[132 114 140 145]  Z_999
[115 230 123 122]  Z_856
[136 209 133 103]  Z_508
[107 143 153 138]  Z_757
[139 121 105 154]  Z_239
[139 121  89 154]  Z_320
[117  89 126 123]  Z_251
[ 89 190  75 155]  Z_196
[117  89 126 118]  Z_963
[116 174 105 136]  Z_561
[128 144 149 124]  Z_363
count Z_363: [128]
1
chg Z_251: [117  89 126 122]
4, [123]
chg Z_856: [115 230 122 122]
3, [123]
chg Z_561: [117 174 105 136]
1, [116]

[110   5 156  95 154] : Z_251
[59 46 46 59 59] : Z_339
[197 114  60  86  69] : Z_999
[185 185 148 185 185] : Z_239
[ 61 150  38 185 185] : Z_757
count Z_239: [185]
4
chg Z_757: [ 61 150  38 185 184]
5, [185]
count Z_239: [184]
0
count Z_339: [59]
3
count Z_339: [58]
0

[137  96 146 118 118 154 145 169 162 159 128 128] : Z_856
[148  81 120  98 103 117 126 120  93 189 106 103] : Z_239
[109 251 111  51 104 115 131 130 161  21 112 129] : Z_320
[148  81 120  98 103 117 126 120 107 162  77 181] : Z_561
[123 121 138 105 141 123 152 133 123 118 101 102] : Z_251
[ 25  50  77 116  46 192  73  83 192  90 187 145] : Z_963
[ 72 158  96 127  68  83  87  95 105  86  74 217] : Z_196
[123 121 138 105 141 123  87 133 123 118 101 102] : Z_508
[123 112 106  89 112 118 107  75  83 141 135 134] : Z_363
[148  81 120  98 103 117 126 120  93 189 199 118] : Z_339
[144 193 135 129 141 104 140 147 129  97 120 127] : Z_999
[145 127 134 189 190 103 128  95  76 133 106 107] : Z_757
chg Z_251: [123 120 138 105 141 123 152 133 123 118 101 102]
2, [121]
chg Z_239: [148  81 119  98 103 117 126 120  93 189 106 103]
3, [120]

[166  68 139 177 118 172  61 179 170  96  69 151 132 105 138 169  47 155
 170 108  78 118 112  91 102 105 215 178 118  43 116 162 170  98 132 145
  96  55  98  44  96  86 150 160  94  93 118  47]  Z_999
[200  39  61 121  95 153 156 150  71 124 141 206  77 103 131 132 132 158
 137  86  93  70  78  99 101 142 160 107 114 137 128 128  55 186 113 142
 191  93  85  81  85  70 235 126  57 171 107 107]  Z_963
[156  59  83 142 143 130 166 119 118 112 151 169  19  29 105  83 117 124
  95  77 104  64  57 148 110 139 103  30 131 135  50 165 124 141  76  69
 177  77 107 114 147 106 181  90  95 116 103  74]  Z_196
chg Z_963: [200  39  61 121  96 153 156 150  71 124 141 206  77 103 131 132 132 158
 137  86  93  70  78  99 101 142 160 107 114 137 128 128  55 186 113 142
 191  93  85  81  85  70 235 126  57 171 107 107]
5, [95]
chg Z_963: [200  40  61 121  95 153 156 150  71 124 141 206  77 103 131 132 132 158
 137  86  93  70  78  99 101 142 160 107 114 137 128 128  55 186 113 142
 191  93  85  81  85  70 235 126  57 171 107 107]
2, [39]
chg Z_196: [156  59  83 142 143 130 166 119 118 112 151 169  19  29 105  83 117 124
  95  77 104  64  57 148 109 139 103  30 131 135  50 165 124 141  76  69
 177  77 107 114 147 106 181  90  95 116 103  74]
25, [110]
chg Z_999: [166  68 139 177 118 172  61 180 170  96  69 151 132 105 138 169  47 155
 170 108  78 118 112  91 102 105 215 178 118  43 116 162 170  98 132 145
  96  55  98  44  96  86 150 160  94  93 118  47]
8, [179]
chg Z_999: [166  68 139 177 118 172  61 179 169  96  69 151 132 105 138 169  47 155
 170 108  78 118 112  91 102 105 215 178 118  43 116 162 170  98 132 145
  96  55  98  44  96  86 150 160  94  93 118  47]
9, [170]

[31 31 91 91 91 31] = Z_999
[ 32  90 145  39  91 222] = Z_339
[174  76 145  39 111 225] = Z_196
[174  76 145  91  91  91] = Z_963
chg Z_999: [31 31 91 91 92 31]
5, [91]
count Z_963: [90]
0
count Z_999: [31]
3
chg Z_339: [ 32  90 145  39  92 222]
5, [91]

